One turn sends every row of this set to another row. A few are shown first. Where does it send the rows asked after them?
tuki: [-16  19  -6  -8   1   0  19   1  13 -11  -7   2]
roseb: [-14  -9 -14   1  15 -29  -8 -24   9  15  21 -10]
vem: [-11 -22   6   6  -2  -8  25  -2  10  25  21 -13]
toso: [-10  -4 -14   7  15 -22  -5 -21  11  20  27  -7]
Dar: [-15 -13 -17   3   7 -23  -8 -27  10  15  21 -18]
Rom: [-14 -19   4  -1  33  10   0 -16  -2   2   6  -7]
kor: [  3 -20   1  31  -6 -27   8  -7  14   5   0 -15]
tez: [ -9  16 -11   2 -17   3  15  -7  17 -15  -4 -11]
Lig: [ -5 -15   1  11  13  -7 -24 -13  12 -21   7  -3]
butom: [ -2 -19   1   9  13  -8 -22 -15  16 -19  13  -4]
gadir: [-19  11  -8  -5 -14  -6  23  -3  14 -12 -12 -11]
kipok: [-18  25  11   1   1  -9  10  11  17  -6  -2  -6]
Sil: [-15 -28   5 -10  20  10   0 -17   3   2  17 -15]
feles: [ -2   6  15 -10   0  10   1  -6   3   5   2 -38]
lemi: [-14 -27   8   4  13 -18  24  -7  -2  19   0 -18]
Zusig: [-29  11   7  -7 -10   1  10   0  14 -10  -7 -26]
laz: [-20 -26   5  -9  18  13   1 -16  -1   2  12 -17]
loson: [  3 -11  -2  27  13   0 -16 -15  12 -13   6  -4]
lizi: [-10  22  -5  -7   3   8  17  -2  11  -9   0   2]
nef: [  5 -13   7  26  -3 -32   3   2  16   1  10  -2]
vasa: [ 21 -17  -3   9   8   1   0 -13  22  19   9  -8]
Duv: [-21  12  -6 -13  -2  -9  23   0  11 -11 -13  -5]
Sorov: [ -1   5  14  -9   3  -9 -15  -7   6 -13  -8 -33]
daf: [-27  16   9  -9   1 -12   2   4  14 -16 -10 -13]
Dekom: [-17   7  -7  -8 -14 -17  21  -5  13 -13 -14 -15]
debi: [ 16 -17   1  -3  26 -12  -6 -10  17  13   2   3]
togok: [ -8 -27  11   3   5 -15  25  -4   7  23  19 -16]
Rimu: [-24 -29   1 -12  11  10   0 -18   4   2  14 -17]
vodap: [  6  14  20  -1   6 -26  -5   5   9  -3  -5 -20]
Mige: [-11 -17  -2   5  13 -13 -23 -13  16 -20   9   1]
Medov: [  2 -11   4  21  -1 -31   2   3  22   4  16   5]
valek: [-18  14  -2 -18   6 -13  24   0   8  -7  -9  -2]
tarif: [-11  -8 -17   8   7 -16  -4 -25  11  20  27 -16]
ruzuk: [  7  14  21  -2   3  -8  11   6   6  16   5 -25]
Gima: [  5 -31  -1 -12  17 -18  -5 -17  14   9  -8 -13]
saseg: [ 11 -32  -5   0  -1  -6   2 -19  19  15  -1 -24]
nari: [  6 -17   7  23  -2 -33   2  -2  20   1  15  -4]
migi: [-19  20   9   2 -11   4  17   7  17   0   2 -19]
sarib: [-13  18  -9   0 -10   3  20  -1  16 -13  -6  -5]
rol: [ -9 -23  11   6   2 -11  27  -1   4  25  15 -15]

tuki -> Duv
vem -> Medov
daf -> Zusig
Now these:
Sil -> togok
feles -> ruzuk
saseg -> vasa
kor -> loson
tez -> lizi
roseb -> Dar
rol -> nef

One turn sends every row of this set to another row. A few are shown first. Where does it send the rows asked after them?
tuga: [  2  -6 -17  18 -45 -12  14   2   8 -12  -2  -3 -30  -3  -3   0 -26 -11]
bopaf: [-10   2  -4  17 -36   3  24  -8  18 -21  10  -2 -22  -1  18 -18 -18  -2]
zoko: [-17  18 -23  11 -20  13  12 -11 -10  11   8  -8 -22  -6 -19  12  19  -3]
kes: [-22  20 -20  10 -18  10  20 -12 -13  17   2  -3 -25   2 -15   7   9  -9]
duvot: [  0 -12   4   5 -45  18  -6  27  -8 -12   2   3  -1  11  18   5 -12  15]
Meda: [-25  23 -17   8 -16  19  20 -16  -7  11  10  -5 -21  -4 -11   5  15  -3]
sadur: [-17  18 -18  12 -12  13  13  -9 -14  15   7  -6 -19   3  -9   1  21  -3]
basaz: [-23   5 -15   5 -45  18 -11  25  -9 -20  -2  10  -2  10   1  16 -20  24]
lote: [-18   1 -14   4 -39  21 -16  29 -13 -18  -1   8  -2  11   5  13 -15  25]
Gemu: [-10  -7  -3   9 -60   7   1  22  -2 -14  -3   8  -5   6   2  15 -26  12]
beze: [-11  21 -12   2  -6  -1  11 -14  -1   8  -8  -2 -17   5 -16  13   6 -10]
vosot: [-26   6 -12   0 -44  23  -7  22  -8 -19  -2  12  -4   9   6  13 -25  22]
Rema: [-11  21  -9   5   1   3   9 -12  -1   7  -3  -5 -12   7  -9   7  18  -5]
fuf: [  9  11 -14   0 -28   4 -12 -20 -20 -33  14 -14 -32  -5  -4   2 -12  21]
rumuf: [  6  -8 -17  30 -43 -10   1   5  12 -22  13 -13 -18  -6  -3  -4   5   6]
tetu: [  1  17  -7   7 -21  -3  -3 -20 -23 -31  13  -6 -27  10   7 -13 -12  24]
gozag: [-24   5 -10  -2 -38  30  -8  23  -8 -19   1   9  -5  10  12  11 -22  23]
Muvi: [-18   2 -12  -2 -37  28 -15  27 -11 -17   1   6  -3  10  10  12 -16  24]
Kefo: [ -5  -9  -2  14 -55  10  -7  25  -2 -19   5   2   3   6   5  11  -8  20]
Sis: [-18  25 -10   3  -5   7  13 -19   8   1   1  -4 -12   1 -13  10  14  -3]
bodu: [ -2  18 -12   8 -29  -1  -3 -23 -16 -38  16  -8 -27   0  -3  -5 -11  27]
kufel: [  6  13 -11   4 -24  -9  -6 -15 -31 -25   4  -5 -33  11   1  -8 -19  16]
kikuv: [-10  20 -16   4  -8   4   6 -15   5   2   0  -9 -13  -4 -20  18  18  -3]
sunel: [ -7  -8   5  -3 -50  28   0  18   3 -17   7   2  -4  -1  17  10 -21  15]
gemis: [ 10 -10  -8   1 -32  18   6  -1  14 -16  15 -16 -28 -14  18  -6 -10  -5]
das: [-17  -2   5   6 -54  16   9  16   3 -19   2  10  -1   8  14   5 -26  15]
mas: [ -7  19 -13  -6  -3  10   7 -15   2   8  -3  -8 -18  -3 -12  16  10 -10]
rakeg: [ 15 -13  -8  18 -26  -2   0  12  -3  -8   7 -11 -23   7  19 -16   1  -5]
Zilan: [-15  16 -19   1 -13  21  13 -11 -12  17   6  -8 -26  -5 -11   9  13  -8]
Surip: [  8  12 -14  -4 -27   1  -6 -19 -26 -26   6  -8 -38   0  -2   1 -25  14]

Rema -> Sis
basaz -> Muvi
Now these:
tetu -> bodu
sunel -> Gemu
kes -> sadur
gemis -> tuga

One turn sends every row of this set to another row. A few are shown first. Where does it send the rows asked after them?
goz: [-23  -1  -9 -20 -13  -1  12   9  15  -9  -6  13   0   7  15  11   3   9
  -8  -2  -1 -15   9 -13  24  -1  -6   7 -19  -1   3   3 -36  -5]
Bofo: [ 25   6   1   0 -18 -21  16  14 -14  21  -4  31  14  11  -9   8 -11  -6
   4   3  17  -6   8  -4  -5   3 -29  18  -8 -17   9  -1 -12  -9]
belur: [ 12   6   7 -13  -6  25 -10  -8 -22 -21  -3  -5   8   8  -7 -24  -9   7
  -6  16  22   8  -7   5 -15  10 -22  -1  14   2 -16  -7 -12  -8]
bebo: [  5   0  12  11 -11  -7  18  19 -12  -2   2  -6 -31   1   4 -13   8  -6
 -31  -3 -15  -5  10 -21   7  -1   9  19 -13  -2   5   1   4  -1]
ruz: [ -5  -2 -13   4   1 -10  -9   3  -6  -4  11  11  19  -9   7  -1  10  -5
   9 -21   3  12  -5 -21  -1  10 -15  24 -23  31 -11  10   8   0]
gik: [  7   9   8   3  12  -1  -1   7  -7   1  -7   9   2 -15  14   1   4  10
  -2  -3  -5   8  41  -5 -12  -6  24  -1  -6   9   4   3  -4  -8]
zutu: [ 12  11  13  -3 -17   1 -13 -31  -4  -2 -17 -15   3  -2  18 -11  16  28
 -11 -24   9   5   2  -2   8  10  -6  -4   6  -2  -3  -6 -21  -3]
munol: [  0  -4   2  -3  -4  -7  11 -12   9   8   0  -6 -17 -21  16   3  -2  -1
 -15  -2  21  27 -27 -15  11  15  -1  23   2  -2 -15  17   7   1]
Motar: [ -2  -4  -6  29   2  10  -4   1 -14  25  14  20  -5  -7  -6   8 -11   0
   1   7   6   9   4   0   8  18  -9  15   5 -20  27 -12  -4   4]
pivov: [  3 -13   0 -14 -10  -2   8   3 -43   1  -7  12  -5   9  -8   0   7  -2
  -5   8   1  13  33   3   8   6  -8  21  -3  13 -38  -5 -10   2]
vuput: [  4  26 -10  12 -14  -3 -10  35  -7  14   1  -4   2   2  11   2  -3  -5
 -11  -6  36   5  -4 -13  18  16 -25   4  -3  -7   4 -25  -5   6]
Korid: [ 22   8  20   5  15   2   6   7  -5  -2  12  -7  -4   1  -7   6   3   2
 -10 -16  14  15 -16   9  -5  33 -11  27 -29   4  -6  -3  -9 -14]
Farom: [  9  16 -20 -27  24   2  -3  -6   1   6  -2  -6  -8  -4  -3   3   8  -9
   8  13  -1  13  -3 -19   2   6  -5   6   5   7  12   6 -30   3]
dugaz: [ 15  -5   0 -16 -17   1  16   1   1  42 -12  10 -20  -4  -5  -4  12   9
 -12  25 -10   9  -1   3  22  18   1  11   0   7  -8  -7   2   5]
bosit: [ 12   8  20 -15 -16 -14   7  12 -23   0  -2   8 -19 -23 -18 -12  12  21
  -3 -16   5  14  14  17  14  19   8  -1 -10  15   2   0 -12   3]
kez: [  0  14 -25   2 -15  16  14  -1  -4  -3  -1  27 -13  -6  30  11  27  20
 -15   1  -3  18  -6  -5   4   0  -8   5   0   5   9 -14  -1 -16]
Buk: [ 12 -13 -13  31  -7 -17  -9  -2 -11 -18 -31   9   8   0  11   4  12  10
   5 -12  21   2 -10 -10  16  -9  -9   8  -9  -3   2  -2  -2 -13]
viv: [  8  14  -3 -15  -8   3 -14  -4 -31 -19   3  29  -7   7   0  -4  -4 -19
 -34  -1  -4  -4  -2  -1  13  13   6  -2   4   0  -7  15  -7 -17]
matar: [ -4  17  19   4  -4   6  27  -5  -9 -10 -23  -1   3  -2   9 -27   6  18
  10  -5  16  -7  13 -12   2 -11 -11  20 -25   4  -5  -4  -3  17]
mileb: [  6  23  -4 -24  -6  18  -7   4 -20   0 -18  31  -8   0  -4  -7  -9  -3
   8   5  39  -9  -9   4  18  10 -23   6 -15  10  -8   3  -5  14]
Zud: [ 15  -4   1 -17  -2 -22   6  12  15   7   1  -5 -13  16   5   9  15  26
  -1  16  26   5 -13 -11   7   8 -20  -8   0  11 -21   4  -2  -1]
Livid: [  4  16  -9   8  -6  -3   3  -8 -25  -2   0  10  38  14   6  -1  -2 -14
   5  30 -10   8  13  -4   9   5   6  -6  -6   4  -9  -8 -10   2]
dezan: [-12  -5  10   6 -11  -4  10 -21  15   1  -2  10  15  32  11   8   3  12
  -1  14  11  12  18   0   5  26   6  16  -3  11  11   7  -8  -8]
tud: [  0  -6 -20  -4   2  -2   0  15 -15   1   8  16 -26   8   0  -8   8 -27
  -9 -13  10   9   1   6   7  23   7  11   8  11 -12 -30  -8   4]
nas: [ 17  13   6  -8 -13  20   0  11  -8  -8  12 -11  19 -15   4 -14   2   6
 -14 -25  25  -2  -7  -1   3  11   7   4 -12  11  24   6   2  12]
Gema: [-24  -8  16 -10  18   5  -8   5  -2  21 -15   5   0   9  -7  -4 -16  -8
  -8  -5   7  -6  -7  -2  19  -6   7  11  -8 -15   8   0 -22 -10]
velo: [  9   2  20  12 -24   8  -1  -9 -18   7  -9  -3 -12  16   7  14 -10   5
   0   2  10  13   8  -7 -16  -3 -24 -15 -11  -4   5 -18  20  -9]
tenog: [-16   4  12   6 -17   7  13  -9 -19   5   4   6  -6  10  -3  -5 -13  -6
   5 -13   3 -13 -29  17  23 -15  -3  -6   3  -7 -10 -12   4  -3]
Bilo: [ 10  -7 -12 -10 -15 -13  -4   8 -26  -1 -10  25   8 -13 -14  12  -2  21
  -5  13   9  19   3 -15   3 -18 -14  28   6  14   5   5  14   5]
maviz: [ 32  -1  10  -4 -26   1  23 -12 -27 -15  -6  11  -3  15 -25  19   5  14
 -11 -10  11  19  -6  10   3   7   0  23   1  -4   8  -6 -13   2]
Pefol: [ 11   9   1  -1 -43  30  17  24  11   5  -8  11  -6   5  -7  -3  14  20
   8  -1  15   1   6  -9   3   5 -10   2  -5  15   4   7   4  16]
zenez: [ -5  13   2 -14 -20  -1  20   6  -8  -9  10   0 -10 -12  17  11 -16  19
  -5  17   5 -16  -5   6  13 -17 -27  -9  -9  -4 -10  -2  -4 -11]
mag: [ -9  22  10  -3   0  -9   3   7  12   1 -16   9  10  29 -32 -13   2  -6
  11  -8   1  11  -7   0   4  19 -10   3   6  -1  -8 -20   4   3]
Rego: [ 10  18  12  -1 -18 -13  -3 -17   0  -6  17  19   1  12  -5   3  -3  10
   6  16 -18   5 -21   9  -3  21   3  23 -12  -1  -7   9 -22  12]
Sev: [  6  -3 -15   2  -3  30 -11  22 -20  -9   2   1  22  16   7  -4   3  -1
 -20  10  18  -5   0  -5   5   3  -8  34 -10   9 -16  -8  11   8]
tago: [ 15   4 -16  11   1  -8   3 -10 -20  -4  15  13  10  -9  -1  -3  14  14
   7 -19   7   3 -17  -9   2  -4 -18 -20  18 -18 -16  -9 -11   4]

Rego -> Bofo
Motar -> tago
pivov -> Sev
Now these:
viv -> mileb
goz -> Gema
tud -> belur
Farom -> mag
maviz -> Bilo
vuput -> zutu

